In the rows, 128 means zero.
These are runs of 7 systems, one row a step. Runs of the same system follow the same rule from any start.
run 1, q_172 (9 x 26):
[[137 134 171 115 133 119 113 135 190  69  86 140 114 131 158  83 117 129
  129 109  81 128 111 128 120 123]
 [ 93 112 127  93 162 134 139 129 114 152 144 142 176 155 134 108 107 135
   76 127 164  97 113  97 178 162]
 [149 125 127 169  97 122  88 169  72 104 129  99 117  64 125  72 104 133
  129 137 100 107 132 106 117 131]
 [168 142 125 133 177 120  98 138 138 164 140  99 179 185  92 138 122 123
  144 182 149 164  97 166 121 137]
 [ 81 109  95 156  96 134 137 148  98 147 153 146 105  87 120 206 174 113
  142 131  71 130 122 100 125 149]
 [177 152 104 150 156 127 126 100 225 103 102 151 104 140 158 110 126 158
  139 120 113 126  99 180  80 126]
 [ 92 127  98 118 127 132 200  76  87 190 147 159 131 129 155 146 132 125
   70 108 189 119 150  97 150 142]
 [188 140 159 166  64 118 115 108 109  54 101 102  95  89 125  72 112 117
  128 107 112 137 179 145  95 105]
 [129 124 167  56 154 102 139 104 143 150 115 114 197 209 104 161 138 108
  128 181 177 174 131 126 155 117]]
run 2, q_172, 9 rows:
[[147 119 123 123 110 121 144  88 143 131 130 130 143 153 108 175 162 104
  131 143 143 159 137 142 114 130]
 [102 128 126 121  91 121 160 111 156  94 106 143 116 108 147 154 147 127
  120 127 101 132 139 118 124 105]
 [122 143 135 111 143 117 149 102 160  98 116 146 136 155 154 104  99 158
  108 126 136 106 155 143 137 120]
 [111 130 156 113 129 114 134 135  70 141 127 130 129 124 149  94 100 131
  115 119 137 119 166  92 148 131]
 [157 130 175 140 133 126  88 158 108 111 122  97 136 144 101  95 111 103
  137 128 105 147 129 134 132 137]
 [114  99 135 103 143 124 103 153 132 147 138 125 164 140 109 158 156 113
  143 154 118 135  88 102 146 161]
 [109 129  92 162 130 141 116 157 160 107 135 135 118  88 135 129 136 142
  124 134  83 103  79 130 123 132]
 [152 135  73 143 166 124 135 106 139 166 144 142 133 139 152 118 111 165
  120 136 166 104 120 152 109 147]
 [147 143 112 171 106 132 156 106  71 166 136 127  93  95 131 128 132 112
  116 119 140 153 155 124 108 115]]
run 3, q_320 (9 x 26):
[[130 131 143 123 151 165 123 133 114 134 158 107 127 163  90 127 110 112
  119 100 180 128 137 157 156 124]
 [127 110  94 129 134 122 131 107 139 131 140 170 110 120 169 129 125 160
  130  96 134  82 144 122 118 173]
 [160 121 115 160 112 165 100 145 153 107 131 102 107  95  92 122 148 102
  131 112 124 133  76 148 113 120]
 [125 104 134  87 119 105 144  92 155 144 111 154 141 153 139 182 171 111
  145 139 131 156 127 108 123 147]
 [106 156  92 162  96 132 147 139  96 117 142  99 116  94 108 158 118 141
  133 161 128 135 154 147 125  68]
 [115 131 154 100 147 151 165  95 137 130 132 131 152 173 118 115 119 107
   68  99 178 129 131 132 167 125]
 [113 123  94 137 109 109 123 134 150  82 120 152 118  82 172 102 104 184
  128 129 103  71 143 117 118 129]
 [162 108 157 105 129 153  80 154 154 112 119  83 153 131  79 102 141  93
  135 135 157 146  63 136 141 121]
 [114 117 124  76 132  78 126 117 138 154 114 162 123 149 176 178 141 163
  197 147 134 132 168 113 111 135]]
run 4, q_320:
[[189 130 126 150 114 146  85 128 150  73 143  95 121 143  88 126 118 132
  161 121 154 124 154 196 105 120]
 [144  77 130  83 101 122 125  99  99 164 132 149 107 114 147 144 164 105
  149  84 183 128 146  87 127 171]
 [106 139 111 167 107 164 122 152 139  88 161 125  73 117 100 186 137 129
  165  97  92 119 154 174 122 103]
 [132  90 100 123 121 146 147  88 121 153 158 133 175 147  91 164 167  93
   74 130 180 122 101 117 148 178]
 [ 74 151  83 137 126 139 170 132 174 132 119 158  71  76 174 146 135 159
  135 116 104 114 106 128 119  76]
 [174 127 123 136 115 140 130  91 170  75 121  91 193 160  72 122 141 108
   76 176 160 139 102 172 131 120]
 [ 91 115 125  58  97  87 157 112 129 148  87 150 108  73 202 113 134 157
  147 137 163 122 140  65 129  89]
 [143 156 157 144 119 153  93 161 147  43 139  74 137 161  65 122  92 134
  149 143 129 130 160 201 142  72]
 [132  67 128  54 131 103 118  99  87 174 139 151 163 135 162 114 132 139
  129 116 213  92 151  72 152 189]]
run 5, q_997 (9 x 26):
[[ 95 174  79 142 173 132 150 144 173 173 138 132 106 143 138 186 127 162
  165 156 122 146 103 174 113  74]
 [107 149  94 172  87 162 199  84 107 128 135 130  85  84 128 131 129 112
   60  93 155 129 143 137 132  86]
 [183 131 120 151 160 154 114 118 163 172 111 107 134 117 114  85 148  87
  100 129 152 162  26 134 112 137]
 [ 98 103 161  81 105 154 147 109 170  68 130 115 168 176  76 172 155  90
   88 123 149 131 127 139 180 122]
 [153 100 107 104  71 100  87 140 177  67  85 116 128  55 149 102 148 151
  162 171 118 109  94 107  99 104]
 [ 61 159 107  88 180 136 139 172 156 171 144 121 123 153 134 173 105 170
  172 157 161 127 118 149 158  63]
 [113 138  89 187  70 164 152 132  66 101 153 103  91  46 112  99 108 131
   81 101 145  93 153 128 140  95]
 [179 128  98 168 190 163  84 155 152 192 155 109 127 148  92 130 144 100
  141 122 140 145  33 160 112 166]
 [106 109 158 117  73 161 156  92 148  57 146 130 124 166  70 208 171  77
  111  86 121 142 177 157 153 125]]
run 6, q_997 (9 x 26):
[[191 122 154 129 122  91 105  91 184  82 100 147 133 176 135 146 146 125
  173 137  82 155 156 162  80 159]
 [116 142 120  83 119  66 174  75 142 146  95 162 134 148 185 168 133 162
  151 165 140 149 190 117 104 101]
 [113 185 134 154 142  97 173 122  95 156  91 125 132 102 177  61  79 154
   80 167 111 143 136 106 124  78]
 [104 127 112 143 178 147 147 132 102 175 152 140 180 145 130  90 104 127
   39 133 135  97  82 101 171 181]
 [103  86 177 128 107 148 101 162 112  91 130 131 140 113 101 127 164  73
   99  97  50 124  85  77 161 187]
 [130  87 156  68 140 124  72 155 196  92 116 156  95 140 160 127 140 144
  199  76 117  94 114 121 128 164]
 [109 120 150  65  94 105 119 145  75 153 126 116  85 110 147 148 119 144
  212 115 186 139 203 111 136  77]
 [184 172 114 181 151 126 101 150  71 138 147  84 120 126 119  62  51 165
  139 146 167 119 172 177 108  98]
 [147 121  79 187 144 134 133 111  63 167 192 123 186 174  72 186 133 117
   95 165 135 127 147 153 127 196]]
run 7, q_599 (9 x 26):
[[115 116 124 125 130 130 138 124 129 141 138 129 159 142 104 162 155 106
  110 148 118 145  97 117 139 150]
 [122 113 129 103 104 118 146 110 148 120 100 136 132  99 151 107 146 119
  105 131 132 130 103  91 129 121]
 [ 92 125 167  91 142 130 119 154 150 117 119 131 117 147 136 137 128 124
  153 114 114 134 124 120 152 112]
 [114 125 155 134 108 125 132 132  85 101 135 134 121 120 133 108 108 126
  110 103 104 111 173 108 146 142]
 [149 147 150 121 157 120 112 135 117 134 123 107 149 153 128  81  88 139
  127 140 159 131 143 141 136 116]
 [162 102 117 145 138 126  93 135 119 122 151 131 156 144 111 133 134 129
  134 133 118 109 124 136 122 191]
 [169 131 102 134 124 105 126 101 156 132 104 143 105 103 167 100 129 150
  142 130 137 124 122 134  83 129]
 [120 144 128 139 152 130 132 131 152 143 136 144 104 162 125 184 141 123
  165 120  98 155 134 157 113 126]
 [120 135 116 159  93 122 180  86  95 133 128 139 125 109 131 147 140 112
   90 134 116 147 158 116 120 125]]
run 8, q_599, 9 rows:
[[105 124 100 104 158 138 114 154 151 129 136 130 127 110 154  92  99 167
  133 124 165  81 101 128 147 121]
 [129 112 119 139 146 158 100 155 108 150 159 139  80 119 132 131 122 128
  158  64 134 103 129 129 131 162]
 [170 135 122 145 110 142 137  91 113 125 137 119  91 126 122 116 113 126
  136  89 181 130 177 164 110 116]
 [162 129 118 143 120 128 103 137 110 139 145  91 136 143  78 167 141 117
  168 160 151 161 138 162 110 111]
 [142 125  80 170  92 129 130 117 143  88 128 114 148  87 104 135 147 134
  103 169 109 120 105 143 107 122]
 [ 87 143  86 115 146 121 140 143 169 148 122 134 123 106 154 154 132 164
  146 163 131 125  85 129 125  86]
 [ 70 126 122 145 134 165 156 146 118 145 148 153  96 109 124 155 143 111
  105  81  97 117 105 110 156 136]
 [113 131 140  94 119 143 165 104 106 148 126 124 113 122 133 107 117 119
  102  97 202 128 152 118 158  94]
 [139 103 168 105 125 147  84 168 101 124 144  87 143 140  73 130 135  90
  149 121 149 142 117 127 154 138]]
run 9, q_526, 9 rows:
[[113 142 111 142 131 107 163 105 104 135 126 153 137 123 166 112 104 153
   87 135 120 108 159 112 129 138]
 [104 140 137 144 134 147 121 170 105 114 133 108 134 103 122  85  99 130
   96 127 115 105 104 112 157 115]
 [128  83 146  96 115 144  98 144 135 109 134 119 148 128 101 129 153 100
  124 113 138 117  98 106 153 161]
 [129 113 159  83 113 103 106 135 152 118 103 128 112 130 142 156 150 123
  190 134 117 153 139 115 118 114]
 [148 136 114 132 149 104 122 107 155 120 126 158 118 153 167 126 106 169
  156 122 117 111 164 153  97 147]
 [117 143  95 167 120 117 141 136  60 151 150 129 123  99 142 119  97 153
  115 142 126 106 167 120 126 132]
 [115 126 106 169 124 167 105 174 124 108 151  96 132  93  88 119 124 119
  104 132 110 107  79 138 139 127]
 [134  85 131 111  99 130 124 115 143 129 123 133 145 117 107 167 189  84
  127 137 125 150  86  99 129 158]
 [136 149 158 105 118 101 142 107 186 104  78 144 107 134 161 135 141 125
  157 133  92 165 135 132 101  92]]
run 10, q_506, 9 rows:
[[142 131 107 145 118 125 136 118 148 116 103 134 116  72 169  54 113 147
   88 121 127  98  89 108 115 124]
 [136 136 160  78 180 110 125 122 190 151  99 139 140 185 150 133 135 125
  158 139 138 162  95 136 125 123]
 [132 113 167 104  84  90 117 131  80 103 100 127 116  94 160  84 113 133
  143 123 117 121 182  80 130 127]
 [137 121 135 121 133 132  94 147 184  63 127 103 188 161  82 144 134 126
  128 172 104 125  96 161 137 129]
 [ 77 140 134 126 150 109 123 169  55 167 161 141 114 143 143 155  98 152
  161 127  99 115 186 105 150 140]
 [161 128  95 186 127 152 106 130 161  73 136 121 132  98 119  72 108 146
   84 119 111  77  91 153 117 154]
 [138 154 139 122 201 124 119 142 133 216 134 140 106 185 141 156 125 123
  186 121 127 177 114 145 114 132]
 [177 119 134 162  74 103 136  92  83 109 100 135 110  71 162  54 119 119
   89 109 108 121 156  93  98 151]
 [151 120 116 100 150 113 106 124 193 138 114 115 183 169  95 175 167 115
  155 198 138 167  63 150 115 124]]
run 11, q_938 (9 x 26):
[[123 142 153  99 140 121 162  95 158 149 111 144 115 169 137 174 150 106
  148 115 138 176 141 140 120 103]
 [144 134 113 136  77 103 158  88 122  94 100 115 155  96 132 112 133 129
   89 179 130 135 143 120 113 102]
 [134 133 152 112 166 147 144 115 159 155 105 132 130 134 149  71 118 108
   81 105 150 136  67 111 146 126]
 [ 58 128 130 126 118 133 146 153  89 105 155 130 161 130 115 145 109 136
   86 142 102  96 153 106 176 132]
 [153 129 146 142 134 140  91 151 151  84 123 138  90 112 150  68  98 149
  143  76  99  89 128 138 115 148]
 [110 135 156  99 146 121 124 142  71 172 152 124 109 170 122 165 110 127
  178 114 160 145 193 130 145 119]
 [199 118  87 167 100 103  85 125 104 107 130  97 153  98 110 103 123 149
  144 182 136 118 137 147  88 147]
 [133 110 130  93 182 136 110 140 156 202 131 135 130 158 128 155 162 102
  158 121 153 156  54 120 131 152]
 [ 84 135  87 160  93 118 148 139 134  88 140 123 159 111  98 201 152 138
  119 193  68 125 135 137 125 113]]
run 12, q_506:
[[107  63 104  74  71 137  96 140 108 107 150 137 104  72 133 146 149 145
  169  91 182  67 151  94 149 147]
 [ 96 184 153 157 139 175 147 160 171  78 123  89 117 144  80 127 105 113
  101 127 106 152 105 185 154  40]
 [129  90 134 112 131 134 122 102 102 141 174 178  96 173 142 179 137 125
  160  46 144  96 202 131 131 207]
 [170 147 100 190  87 163  94 164 122  97 127  65  82  49  85  92 126 119
  145 138 137 142  93 166 100  59]
 [138 143 151 145 169 130 179  64 122 169 150 162 150 237 109 199 147  87
   99 109 118 179 169 159 128 174]
 [153  81  61 140  55 127 101 135  66 150 137 112  94   4 135 117 159 135
  153 131 181  97 116  80 102 134]
 [100 187 136 147 166 152 203  91 197 129 106 118 171 187  94 149 138  96
   44 169 115 190  77 175 144  68]
 [100  62 108  55 103 103 134 101  81 182 148 185  94  97 190 160 152 147
  172  78 196  81 183  56 136 185]
 [128 167 136 143  94 170 137 148 201  42  82  59 127  71  91  60 114 121
   82 157 136 142  61 165 138  10]]
run 13, q_526, 9 rows:
[[128 111 169 146  92 158 151 113  83 114 119 121 122  97 112  78 139  63
   49  80 116 135 114  83 153 147]
 [166 106 175  74 108 128  86 140 169  90  83  88 141 103 121  63 134 105
  140 137 166 146  80 112 132  95]
 [165 111 168  75 137  80  99 105 139 105 116 127 187 208 120 149 123 132
  169 163 143 142 181 143 122 160]
 [ 75 154 101 102 132 104 150 137 121 119 142 138 114 138 158 169  88 200
  174 150 150  99 206 151 135  74]
 [ 94 142  82 172 204 157 118 176 102 190 185 150 122 141 135 132  96 161
  117 111 108  81 101 136 145 173]
 [102 102 135 162  84 180 133 149  68 139 160 120  75  72  92 159 167  67
  113  65 105 132 119 101 147 145]
 [191 108 125 122 115 139  93 128 197 125  88 111  92  80 131  99 173  99
  163 113 135 159  40 131  85 120]
 [211 128 151 139  99  70 135  52 124 111  95 140 159 171 136 140 146 110
  132 160 107 177 184 142  78 163]
 [109 177  84 136 111 104 172 105 143  87 108 115 144 109 153 105  79 198
  105 191 154 108 174 162 124  40]]
run 14, q_938:
[[104 130 129 127 156 140 165 107 125 156 136 156 125 150 147 131 128 121
   88  99 129 123 123 119 145 150]
 [126 125 150 154  99 133 129 126  97  85 135 124 130 118 108 120 125 111
  103 112  91 119 155 120 140 146]
 [151 125 167  99 145 138 105 126 151 110 122 126 120 164 127 101 113 123
  143  92 152 126 138 145 136 133]
 [113 121 136  99 105 108 115 153  89 126 128 102 144 117 117 135 116 138
  155 165 149 128 158 112 144 103]
 [160 139 104 143 158 125  98 149 148 141 124 113 128 115 138  88 107 154
  142 149 139 119  91 148 107 121]
 [ 91 120 104 120 150 128 140 138 108 185 152 148 126 135 137 181 140 132
  141 131 124 130 122 110 139 150]
 [151 137 109 188 108 133 125 123 141  97 132 131 116 115 118 139 138 125
  120 131  71 127 130 152  95 142]
 [138 116 156  92 137 128 146  86 158 144 113 153 112 168 143 151 154 104
  142  91 148 155 137 131 124 142]
 [131 132 140 134  79 112 143 116 103  92 110  96 152 109  98 131 131 112
  108 174 123 153 152 120 132  92]]

Which system made each run below?
run 15 (2 x 26):
[[159 108 109 159  77 120 117 110 131  86 132 137  98  97 125 157 160 120
  151 114  96 124 155 140  91 152]
 [163 137 158 112 134 138 142  98 155 147 110 118 104 164 114 144 148  88
  146 103 164 184 123 158 116  99]]
 -> q_938
run 16, 2 rows:
[[127 136  87 116 155 117 149  96 140 148 143 144 150 161 146 141 108 168
  121 143 185 106 152 153 132 128]
 [120 145 130 171 100 121 150 135  76 136 118 110 133  90 115 127 133 104
  100 162  84 161 126 104 121 110]]
 -> q_997
run 17:
[[130 152 100 170 138 136 155 110 153 112 131 128 152 131 121 118 116 136
   71 151 113 123 108 154 126 123]
 [145 118  99 134 109  90 135  96  93 137 134 144 141 125 152 136 126 152
  135 150 139 115 174 118 107 156]]
 -> q_172
run 18:
[[147 134 156 104 134  91 117 123 163 113  92 125 146 153 138 135 134 128
  159 165 103 160 133 134 108 119]
 [109 135 137 151 123 108 140 127 129 100 118 151 144 135 143 142 130 130
  116 149  50 129 144 116 121 151]]
 -> q_599
run 19 (2 x 26):
[[146 103 156 125  84 122 139  96 111  91 124 130 150 142 106 140 151  91
   98 122 119 139 160 117 134 155]
 [125 124 149  94 109  93 128 125 163  88  85 123 163 122 143 116 138 128
  127 174 103 140 113 107 130 109]]
 -> q_172
run 20:
[[ 65 118  93 121  77 136 160 135 128 105 132 121 138  81 109 186 160 130
  114 165 122 123 118 110 147  88]
 [121 154  99 157 152 162 122 165 182 126 119 122  83  86 140 100 117 147
  135 115 112 119  61 151 117  86]]
 -> q_997
run 21, 2 rows:
[[141 141  85 162 186 127 165  91 140 215 134 168 136 149 159 136 142 123
   86 134 121 142  78 121 108 176]
 [150 126 102 111 120 100 150  98 131 188  83 150  98  62 199  81 140 136
  127 133 155 143  88  79  96 113]]
 -> q_506
run 22, 2 rows:
[[129 112 136 157 138 129 119 142  84 165 135 151 111 111 149 106 132 108
  111  95  82 122 113  86 124 189]
 [151 142 107 156 133 116 126 124 179 129  98 137 115 103 146 130 155 126
  137 155  75 155  73 134  89 121]]
 -> q_506
run 23, 2 rows:
[[139  86 188  73 115 138  86 139 197  60 112 131 132 159 109 136 159  95
  159  91 109 126 112 129 142 154]
 [ 92 153 162  77 103 106 129 152 144  89  98  97 120 128 127 146 110 146
  185 167 136 155 167 137 141  31]]
 -> q_938
run 24 (2 x 26):
[[122 111 139 141 128 136 125 125 123 120 140 164  98 134 142 141 136 114
  129  76  83 109 146 117 125 180]
 [156 115 161 105 128 113 117 114 126 154 109 147  91 136 158 119 139 112
  168  93 129 150 139 109 111 146]]
 -> q_997
run 25 (2 x 26):
[[ 97 128 100 131 105 113 140 121 149  61 139 148 139 123 143 147 112 178
  119 141 106  74 180 142 133 125]
 [114 167 124 156 173 122 129 170  81 201 133 122 102 109 152 100  94 148
  142 137 111 145 118 114 125 109]]
 -> q_599
run 26:
[[ 99 119 135 123 174 152 139 136 170 131 125 170 118 127 172  75 116 134
   72  67 104  86  75  99 152 177]
 [128 108 160  64 152 120 128 106 111 173 127 164  89 159 174 123 120 131
  168  60 183 119 173 104 136 158]]
 -> q_599
run 27, 2 rows:
[[117 133 153  79 175 132 114 146 135 157 129 121 129 167 143 105  96 142
  151 110 181 122 134 132 155 113]
 [141 113 185 123 111 143 102 145 111  88 114 118 116 114 122  70 117 101
  112  82 111 121 131 107 145 139]]
 -> q_506
run 28 (2 x 26):
[[100 118 126  92 122 109 135 132 119 158 117 148 104 103 170 140 133 143
  164 122 135 127 140  91 125 122]
 [136 141 136 125 110 127 139 114 170  65 103 119 138 124 133  94 113 136
  100 138 126 118 127 145 129  98]]
 -> q_506
run 29, 2 rows:
[[188 140 123 147 154 138  93 139  94 166 140  70 168 150  75  98 113 110
  125 169 187 162 101 157 124 114]
 [126 144 153 102 153  97 164  89 127 174 104 184  74 151 211 117 112 147
  154  79 132 138 182 111 109 136]]
 -> q_320
run 30 (2 x 26):
[[110 117  89 129  98  99 120 145 127 130 122 121 142  91 124 179 159 143
  160 193 100 139 112 111 110 111]
 [143 160 107 155 163 133 154 103 195 148 105 147 101 131 158 127 141 134
  124 125 106 153  79 156  91 111]]
 -> q_938
